Each named move below is a turn or a mirror, shown by a few rows before and after it. Which moves, in which order, take the first row of each later pair to the second? The first pair is answered.
move kizif:
[-0.88 -0.75 -0.15  0.79  0.13 -2.24 -1.55 -1.02 -0.30  0.55  2.10  1.75
 -1.80  0.92  0.20  0.76 -0.77  2.36 -0.53  2.81] => [-0.92 -1.07 -1.26  1.57  0.98 -2.10 -1.40 -0.78 -0.13  0.48  1.04  1.77
 -0.76  2.62 -0.56  1.01  1.21  2.03  1.71  0.93]
[ 0.47  1.42  0.10 -0.65 -0.75  1.87  1.76  1.12  0.86 -1.31 -2.36 -1.75
  2.59  1.10 -0.32 -0.93  1.45 -2.07  1.26 -2.97] => [ 0.51  1.83  1.85 -1.88 -2.02  1.78  1.56  1.03  0.70 -1.38 -0.72 -1.82
  0.82 -2.13  1.10 -1.09 -1.97 -1.59 -2.83 -0.04]
[ 0.30  0.71 -0.33  0.75 -0.48  2.27  0.79  0.13  0.11 -1.49 -1.09  0.96
  1.27  1.59 -1.27  0.46  1.37 -0.77  1.22 -2.04] => [ 0.33  0.96  1.24 -0.32 -1.64  2.03  0.60  0.00 -0.14 -1.66  0.60  0.80
 -0.42 -1.25  0.14  0.29 -1.84 -0.28 -2.42  0.62]
move bama:
[ 1.02  0.98 -0.06 -0.72  0.24  1.76  0.11  0.69  1.22 -0.38 -0.90  0.08
  0.19  0.24  0.33 -0.33 -0.44 -0.03 -1.08 -0.33] => [ 0.84 -0.38 -0.98  0.38  1.24 -0.13 -0.72 -0.46  0.48  0.64 -0.14  0.88
 -1.04  1.13 -0.46  0.44  0.57  0.81  0.91 -0.29]
[-0.24  0.91  0.47 -0.02 -0.53  2.19 -0.37  2.26  0.23 -1.19 -0.02  2.42
  2.53  0.13  0.75 -1.96 -0.66  1.62 -2.02  0.20] => [-0.49 -1.03 -0.76  1.46  1.16 -0.62 -1.34  0.34 -0.63  0.50  1.40  3.48
  0.71  1.71 -0.62 -0.67  0.66  2.77  0.79  0.22]
[-0.36 -1.38  0.20  0.76  0.45 -1.11 -0.06 -1.02 -0.82  0.22  1.82  1.91
 -0.60  0.97 -0.57  1.12 -0.85  1.41  0.37  0.70] => [-0.06  0.23  1.33 -0.52 -0.85  1.39  0.59  0.57  0.17 -1.08  0.66  1.01
  0.91 -0.14  0.57  0.23 -2.07  0.58 -2.20  0.68]
[ 0.35 -0.32 -0.26 -0.20  0.34 -1.40  0.13 -1.02  0.61 -0.35  1.46  0.98
 -1.13 -0.87  0.34  0.84 -0.09  1.70 -1.01  0.96] => [ 0.52  0.44  0.22 -0.82 -0.21 -0.19  0.38 -0.31  0.90 -1.07  0.90  0.57
 -0.37 -1.33  0.68  0.40 -0.65  1.26 -2.03  1.01]
move Temet:
[ 0.11 -1.36 -0.52  0.64  0.49 -0.16  0.29 -0.24 -0.33  0.23 -0.48 -1.80
 -0.27 -0.08 -0.99  0.81  0.76 -1.98  1.86 -1.94] => [ 0.30 -1.12 -0.11  0.21  0.20  0.48  0.68  0.26 -0.12 -0.12 -0.87 -2.10
  0.02 -0.38 -0.62  0.69  0.57 -2.48  1.24 -2.31]
[-0.84 -0.02  2.26 -1.45 -1.23 -0.11 -1.21 -0.78  1.14  1.72  0.15  0.55
  0.18 -1.36  0.34 -0.73 -0.91  2.01 -2.43  2.67] => [-1.02 -0.93  1.54 -0.66 -0.52 -1.33 -1.67 -1.60  0.83  2.34  0.72  1.27
 -0.30 -0.32 -0.14 -0.34 -0.08  2.76 -0.94  2.63]
[ 0.64 -0.66  0.14  0.52  1.09 -0.19 -0.38 -0.07 -0.29  0.76 -1.20 -0.38
  0.30  1.33 -0.31  0.28  0.82 -0.23  0.73 -0.55] => [ 0.71 -0.15  0.43  0.09  0.69  0.70 -0.07  0.44 -0.21  0.35 -1.76 -0.68
  0.82  1.00  0.04  0.01  0.54 -0.59  0.18 -0.77]
[ 1.71  1.74 -0.56 -1.01 -0.19 -0.67  0.57 -1.77  1.29 -1.86 -0.45  0.40
  1.46  1.63 -0.17  2.67  0.93  0.04  2.28 -0.58] => [ 1.86  2.45 -0.02 -1.55 -0.86  0.27  1.04 -1.18  1.56 -2.27 -0.66 -0.26
  1.97  0.98  0.28  2.24  0.24 -0.54  1.19 -0.56]
move dilo:
[-0.40 -0.94  0.67 -1.31 -1.47 -1.98 -2.76 -0.47  0.28 -1.28  3.19  2.85
  0.02 -0.96  1.50 -0.36 -1.34  4.02 -0.84  2.12] => [-0.18 -2.94 -0.14 -0.86  0.25 -3.54 -1.87 -1.67 -1.16  1.19  3.38  0.13
 -2.30 -1.39 -0.32  1.33  0.00  1.37  2.85 -0.43]
[-1.16 -1.69 -1.14  0.59 -1.00 -0.05  2.49 -0.40 -1.41  0.79  0.88  0.33
 -2.59 -0.39 -1.21 -0.18 -1.33  0.47  0.68  0.26] => [-1.20 -1.03 -0.53 -0.09 -1.57  1.19  2.80  0.25 -1.18  0.25  0.55 -0.06
 -1.89 -1.08 -0.48 -0.50 -2.02  0.15 -0.80  0.38]
[ 0.91 -1.92 -1.27  0.45  0.41 -0.75  0.93 -1.37 -2.97  1.17  1.35 -3.11
 -3.57 -2.70  0.76  3.27 -0.51 -2.68  0.68 -0.32] => [ 0.96  0.79  0.22 -0.92 -2.11  2.13  0.60  0.49 -1.54 -1.62  0.81 -1.23
 -0.93 -3.25  3.21  1.49 -2.70 -0.80 -3.97  2.09]
[ 2.01  0.49 -1.55 -0.38 -1.60  3.43  0.21  1.68  1.12  0.59 -0.52  1.44
  1.62 -0.08  1.35  0.52  0.74 -0.64 -0.52  0.79] => [ 1.76 -0.48 -2.60  0.81 -0.65  1.96 -0.39  0.70  0.66  1.15  0.06  2.52
  1.18  1.37  0.59  1.00  2.16  0.33  1.23  0.78]
move geza:
[-0.79 -0.88 -0.86 -0.36  2.37 -4.33  0.63 -2.32 -0.59  0.95  3.49  0.28
 -3.15  0.71 -2.05  1.45  1.87  1.63  3.21 -0.83] => [-0.04 -0.48 -0.18 -1.67  2.09 -2.86  2.21 -1.78 -0.94  1.46  2.46 -2.92
 -3.47 -1.41 -2.22  1.55  1.30 -1.47  2.72 -2.27]
[ 0.07 -3.06 -1.34  2.25  2.67 -4.02 -0.92 -1.13 -0.38  1.00  2.10 -0.52
 -2.44 -1.83  0.42  1.21  1.40  2.40 -2.03  0.56] => [ 0.37 -3.01 -0.97  1.57  2.80 -3.13 -0.05 -0.87 -0.55  1.41  1.56 -2.77
 -3.06 -3.16  0.25  1.42  1.05  0.07 -2.14 -0.57]
[-0.08  1.65  0.71 -2.45 -1.96  1.17  1.26  0.74  0.94 -1.68 -0.43  0.44
  2.41 -1.83  0.54 -0.80 -1.30 -0.73 -3.75  1.15] => [-0.40  1.23  0.12 -1.46 -1.66  0.12  0.04  0.17  1.05 -1.91  0.05  2.83
  2.61 -0.16  0.56 -0.95 -0.75  1.47 -3.39  2.36]
[ 1.24 -1.77  0.06  0.46  2.61 -0.91 -0.46 -2.09  0.53  0.77  0.11 -0.79
 -1.48 -0.17  0.67  2.50 -0.50 -2.85  0.68  0.44] => [ 1.35 -0.99  0.68 -0.33  2.09  0.28  0.06 -1.32  0.72  0.13 -0.64 -1.78
 -0.92 -0.94  1.16  2.21 -1.04 -3.85 -0.16 -0.03]
Pairs:
Each pair is 2 to 3 moves apart.
[ 1.30  0.15  0.67 -0.76 -0.40  1.48  1.03  2.12 -0.29 -1.03 -2.44 -1.52
  1.82 -0.38  1.11 -1.40 -0.67 -1.17 -1.03 -1.20] => [ 1.11 -0.60 -0.63  0.43  0.70  0.65  0.64  1.55 -0.49 -0.74 -2.53 -0.68
  2.11  1.75  0.16 -1.12  1.11 -0.80  1.34 -2.11] -> dilo dilo Temet
[-2.16 -1.53  1.56  0.44 -0.87 -1.08 -0.27  0.72  0.40  1.38  1.42  0.59
  0.79 -0.61 -1.05  1.72 -1.73  2.64  1.53 -0.02] => [-1.77 -0.20  2.22 -0.54 -1.75  1.03  0.41  2.10  0.88  0.29  0.31 -0.04
  2.41 -1.10 -0.34  1.04 -2.18  1.71  0.16 -0.46] -> kizif bama
[ 0.32 -0.71  1.76 -2.52  0.51 -0.29  1.40 -1.61  1.08  2.56  1.56 -3.92
 -0.26 -2.46 -0.58  0.13 -4.77 -0.71 -0.93 -0.61] => [ 0.19 -2.04 -0.08 -0.90  1.99 -1.74  1.13 -2.50  0.81  3.39  1.03 -3.33
 -0.15  0.41 -2.28  0.89 -1.66 -0.63  3.40 -2.68] -> bama kizif
[-0.49  0.19  0.94 -0.69 -0.15  0.33 -0.45 -1.32 -0.13 -0.11  0.46 -0.01
 -1.95 -0.37 -0.14  0.02 -1.47  1.63 -1.11  1.43] => [-0.13  0.18  0.62 -1.06  0.23  1.12  0.77 -0.91 -0.41  0.34 -0.78 -2.22
 -1.78 -0.85 -0.69  0.33 -0.42 -0.97  0.33 -0.95] -> dilo kizif dilo
[ 0.93  2.32 -0.29 -0.99 -0.26  1.50  0.84  1.45  0.05 -0.30 -2.77 -1.29
  1.82  0.89 -0.17 -0.54  2.27 -1.70  1.07 -3.93] => [ 0.55  3.35  1.21 -1.69 -1.82  1.63 -0.24  1.71  0.71 -1.53 -1.29  0.66
  1.46 -0.86  1.96 -1.34 -0.97  0.95 -3.46  0.19] -> dilo kizif
[ 0.14  0.40  0.75 -0.92 -0.46 -0.12  0.38  0.77 -0.59  1.35  1.30 -1.45
 -1.54 -1.30  0.01 -0.32 -2.40 -1.47 -1.78  1.09] => [ 0.15  1.72  0.22 -0.92 -0.68  1.86  0.83  2.14  0.23  0.14 -0.85 -1.37
  1.44  0.60 -0.16 -1.10 -0.74 -2.01 -0.48 -1.02] -> kizif dilo
[-0.29  0.26 -1.22  0.12 -0.32  1.55 -0.47  1.08  0.83 -1.50 -2.42  1.51
  3.22  2.17 -0.27 -0.37  2.16 -0.21  0.68 -1.34] => [ 0.08  0.42  1.06 -1.37 -1.71  1.15 -0.10  0.80  0.29 -1.04 -0.47 -0.08
  0.24 -2.38  1.13 -0.47 -2.22 -0.58 -3.88  1.75] -> dilo bama kizif
[ 0.03  0.16  0.47  0.41 -0.28 -1.48 -0.46 -0.53  0.03  0.51  1.61  0.19
 -1.78 -1.56  0.70  0.25 -1.41  1.07 -1.54  2.18] => [ 0.16  0.89  1.01 -0.18 -0.95 -0.23  0.01  0.25  0.37 -0.06  0.95 -0.52
 -1.11 -2.04  0.91 -0.09 -1.73  0.04 -2.07  1.83] -> dilo bama
[ 0.05  2.68  0.06 -1.49 -1.82  2.64  0.49  2.57  1.12 -2.54 -2.15  1.02
  3.71  1.12  1.29 -1.61 -0.19  0.45 -2.15 -0.05] => [-0.65  0.08 -0.45  0.37 -0.80 -1.69 -1.75 -0.27  0.06 -0.89  1.40  4.11
  0.13  1.42  1.06 -0.37 -0.77  4.43 -1.91  3.37] -> geza geza kizif
[ 0.54 -2.15  2.07  0.61  0.78 -3.57 -1.24 -1.63 -1.50  1.79  2.20 -0.15
 -3.83 -2.76  0.37  2.13 -1.41 -0.07 -0.15  2.24] => [ 0.24  0.04  2.38  0.42 -0.93 -1.64 -2.19 -0.11  0.25 -0.97  1.50  3.04
 -0.55 -1.20  1.93  0.12 -2.10  2.74 -3.10  4.35] -> bama dilo bama
[ 0.04 -0.52  0.72 -0.73  0.27 -0.31  0.90  0.55  0.19 -0.28 -1.10 -0.92
  1.09  0.16 -0.85  0.10  1.37 -1.08  1.09 -1.54] => [-0.39 -1.65  0.26  0.18  0.68 -2.14 -0.24 -0.47  0.02  0.08  0.19  0.48
  0.08  0.83 -0.98  0.51  1.29  0.59  1.24 -0.13] -> dilo kizif bama
[ 0.15 -0.70 -0.31  0.53  0.50  0.86 -0.09  0.20  0.83 -0.53 -1.30  2.03
  2.11  0.47  0.23  0.45  2.54  0.44  3.09 -1.87] => [ 0.27  0.37  1.85 -1.10 -1.36  1.67  0.01  0.68  0.97 -1.13 -0.19  1.37
  1.22 -2.79  1.95 -0.15 -1.08  0.68 -1.59  0.82] -> bama kizif
[-0.02  0.05  1.55 -1.35 -2.80  0.41  1.01  1.93  1.87 -2.80  0.92 -0.12
 -1.02 -1.99  1.09  0.33 -1.87  1.68 -4.04  3.81] => [-0.45 -0.05  0.91 -0.26 -2.27 -0.57  0.13  1.39  1.87 -3.07  1.42  1.83
 -0.93 -0.29  0.92  0.27 -1.18  3.48 -3.33  4.49] -> geza Temet bama
[-0.40 -1.08 -0.01 -0.45  0.89 -1.10  0.48 -0.87 -1.08  1.47  0.31 -1.88
 -2.47 -1.51 -1.08  0.85 -0.62 -1.54  1.05 -0.89] => [-0.63 -0.85 -1.34  0.51  1.28 -0.78 -0.18 -0.44 -0.55  0.58 -0.74  0.01
 -0.28  1.64 -1.36  0.65  1.47 -0.27  2.97 -1.77] -> dilo Temet kizif
[ 0.82 -2.98  0.62  2.40  1.50 -1.26  1.08 -1.40 -2.26  0.78  2.73 -2.42
 -4.81 -0.15 -0.38  1.91 -1.79 -1.63  2.24 -0.02] => [ 0.75 -3.14  0.59  2.41  1.25 -1.68  0.69 -1.49 -2.25  0.62  3.13 -1.79
 -5.04 -0.18 -0.17  1.88 -2.27 -0.92  1.79  0.89] -> kizif dilo bama
[ 0.11 -4.41  0.00  0.74 -0.11 -2.14 -1.78 -0.79 -3.05  2.09  2.71 -0.16
 -3.53 -0.84 -0.70  1.76 -0.24  1.28 -0.49  0.57] => [ 0.86 -0.31  1.71 -1.84 -2.68  3.69  0.08  3.04 -1.32 -1.16 -0.67 -2.11
  0.99 -1.90  0.96 -0.48 -1.30 -1.38 -3.91 -1.29] -> kizif bama
